Look-ups in named tables: a row name and a column name give one cell, copied from the table.

Lav =
           Ker  Sunob
Duv      88.38  55.81
Fid      16.59  79.29
Bunazul  39.41  15.70
Goton    80.63   7.02

Sunob of Bunazul is 15.70
Ker of Duv is 88.38
Ker of Fid is 16.59
Ker of Bunazul is 39.41
Sunob of Fid is 79.29
Sunob of Goton is 7.02
Sunob of Duv is 55.81
Ker of Goton is 80.63
Row with the largest Ker: Duv

Fuzudug:
         Tabob  Zosi  Mazedab
Zirag      848   717      580
Batonem   -399   -64     -114
Losev      498   293       83
Nobozi     610   624      490
Ludasak    362  -265     -613

Tabob of Nobozi: 610
Mazedab of Losev: 83
Mazedab of Batonem: -114
Zosi of Ludasak: -265
Tabob of Batonem: -399
Mazedab of Zirag: 580

Basiv =
fields: Dobu, Keb, Fasin, Borogo, Dig, Vamiza, Sofi, Rira, Tapom, Tivizog
Ritifof: [27674, 63910, 53793, 48882, 23061, 63370, 42185, 63980, 26675, 65402]
Duzevu: [88930, 43055, 66072, 49196, 94144, 13340, 59335, 72976, 24868, 29565]
Ziseb: [94147, 60651, 20371, 32699, 52561, 69662, 59858, 24972, 72106, 35354]
Fupom: [15302, 70932, 54045, 57963, 34140, 66827, 65630, 88748, 43058, 53435]
Lur: [47995, 87363, 42184, 62693, 73384, 45726, 73157, 37687, 60415, 45412]
Tukorak: [40176, 63654, 86986, 35975, 55925, 27991, 94383, 80455, 22760, 80876]
Bak: [66003, 65563, 7454, 48143, 80879, 39315, 62273, 11712, 38485, 64915]
Nuf: [36984, 19421, 87584, 41874, 43302, 38802, 27048, 65322, 84180, 65964]

Tukorak, Tapom -> 22760
Ritifof, Rira -> 63980
Nuf, Rira -> 65322
Duzevu, Fasin -> 66072
Ritifof, Borogo -> 48882
Duzevu, Tapom -> 24868
Ziseb, Tapom -> 72106
Ritifof, Dig -> 23061

Makid:
,Pufifam,Lev,Zesin,Mig,Moz,Motuf,Kiv,Nog,Nitusag
Pomemur,149,143,134,139,133,142,136,146,56
Tef,141,149,154,137,156,126,141,134,56
Giva,109,129,140,228,120,134,153,122,56
Lero,126,147,142,133,152,147,134,148,56
Torezum,158,150,145,123,152,142,131,144,56
Lik,153,136,147,141,151,129,150,148,56
Nosu,133,133,127,146,151,143,140,124,56

What is the Mig of Lik in Makid?
141
What is the Moz of Giva in Makid?
120
What is the Kiv of Tef in Makid?
141
What is the Kiv of Pomemur in Makid?
136
What is the Mig of Lero in Makid?
133
What is the Pufifam of Nosu in Makid?
133
What is the Zesin of Pomemur in Makid?
134
What is the Moz of Tef in Makid?
156
What is the Lev of Lik in Makid?
136
What is the Moz of Nosu in Makid?
151
What is the Zesin of Nosu in Makid?
127
What is the Nog of Pomemur in Makid?
146
What is the Lev of Giva in Makid?
129
What is the Lev of Torezum in Makid?
150
What is the Nitusag of Lik in Makid?
56

Table Duz
	Fim	Bufugaz
Munid	118	96
Sir	109	82
Fadog	99	178
Dalis	95	147
Bonak	100	179
Dal	93	120
Tul	96	139
Bib	94	204
Voden	99	151
Raf	118	49
Muzuke	107	134
Venan	99	98
Vevug	90	177
Suv	95	237

Voden, Fim -> 99
Venan, Bufugaz -> 98
Fadog, Bufugaz -> 178
Venan, Fim -> 99
Voden, Bufugaz -> 151
Suv, Fim -> 95
Raf, Fim -> 118
Sir, Fim -> 109
Bib, Fim -> 94
Row with the largest Bufugaz: Suv

Table Gil
         Duk    Moro    Dil
Nik    49271  -79181  26106
Gov    66595  -81481  59496
Laduk  73607  -90254  21646

Gov, Moro -> -81481
Nik, Moro -> -79181
Laduk, Duk -> 73607
Nik, Dil -> 26106
Nik, Duk -> 49271
Gov, Dil -> 59496
Laduk, Dil -> 21646
Laduk, Moro -> -90254
Gov, Duk -> 66595
Row with the largest Dil: Gov

Vagen:
	Dev	Bodin	Rudilu	Migogi	Mumu	Laf	Legifid	Zun	Dum
Kaz	178	224	161	116	152	133	236	74	181
Ril	144	142	171	147	197	144	173	201	198
Gek	252	165	111	233	122	157	84	191	130
Bem	159	238	105	165	144	163	222	149	202
Sidosa	177	252	169	226	151	139	190	156	191
Genudo	175	178	152	214	91	152	175	52	181
Gop	227	167	143	173	117	133	142	138	143

Gek, Bodin -> 165
Genudo, Dum -> 181
Genudo, Rudilu -> 152
Ril, Bodin -> 142
Kaz, Mumu -> 152
Gop, Bodin -> 167
Gop, Zun -> 138
Sidosa, Dum -> 191
Gop, Legifid -> 142
Gek, Dev -> 252
Row with the largest Mumu: Ril

Piruve =
,Vibi,Zudap,Zek,Pire,Vuko,Tok,Vodefu
Feva,60040,83689,60184,82571,65531,50265,94658
Bim,71385,41010,62455,46145,64070,76701,39271
Ker,62432,50499,61159,46852,73627,69681,49568
Guvalat,65908,51563,54906,75736,51219,68620,76474
Zufisig,73098,20225,56135,56838,41996,77916,38914
Zem,51782,58835,55654,88449,74095,54816,95626

Pire of Bim: 46145
Zudap of Zufisig: 20225
Pire of Feva: 82571
Vibi of Zufisig: 73098
Pire of Ker: 46852
Zudap of Zem: 58835
Vuko of Ker: 73627
Vodefu of Zufisig: 38914
Vibi of Ker: 62432
Vibi of Zem: 51782
Vuko of Zem: 74095
Vibi of Bim: 71385

Kevesub:
          Fut  Kenozen  Totogip  Gebusus   Far  Kitu  Godi  Bimiden   Vam   Sol
Pinek    5.15     5.34     4.55     4.38  4.19  5.36  5.36     5.54  5.94  5.90
Navivi   4.68     4.74     6.09     5.49  3.14  4.16  5.28     5.20  3.55  6.30
Pevo     5.43     5.04     4.61     5.32  3.41  4.75  5.71     5.38  5.44  4.20
Tadi     4.21     5.58     6.50     5.11  5.25  2.70  4.63     6.79  5.62  4.53
Mifelot  5.70     5.15     4.37     5.59  2.21  4.22  6.32     5.42  5.54  3.38
Vozedo   5.35     5.11     4.70     5.11  5.53  5.68  5.17     4.86  5.48  4.75
Forev    5.42     5.14     4.78     4.98  5.71  5.63  5.20     4.87  5.54  4.63
Rof      5.34     5.09     4.72     5.11  5.41  5.74  5.12     4.86  5.42  4.84
Suriza   4.64     5.20     6.30     4.99  4.59  3.73  4.87     5.94  4.67  4.93
Gonodel  4.55     5.01     6.55     6.11  8.08  5.56  4.41     4.88  3.34  5.66
Nikezof  5.25     5.07     4.94     5.17  5.15  5.46  5.08     5.01  5.18  5.01

What is the Far of Navivi in Kevesub?
3.14
What is the Sol of Tadi in Kevesub?
4.53
What is the Fut of Nikezof in Kevesub?
5.25
What is the Totogip of Vozedo in Kevesub?
4.70
What is the Kenozen of Rof in Kevesub?
5.09
What is the Far of Rof in Kevesub?
5.41
What is the Totogip of Suriza in Kevesub?
6.30
What is the Fut of Rof in Kevesub?
5.34
What is the Godi of Vozedo in Kevesub?
5.17
What is the Gebusus of Rof in Kevesub?
5.11
What is the Kitu of Mifelot in Kevesub?
4.22
What is the Gebusus of Navivi in Kevesub?
5.49
What is the Kenozen of Pevo in Kevesub?
5.04
What is the Vam of Mifelot in Kevesub?
5.54
What is the Fut of Suriza in Kevesub?
4.64

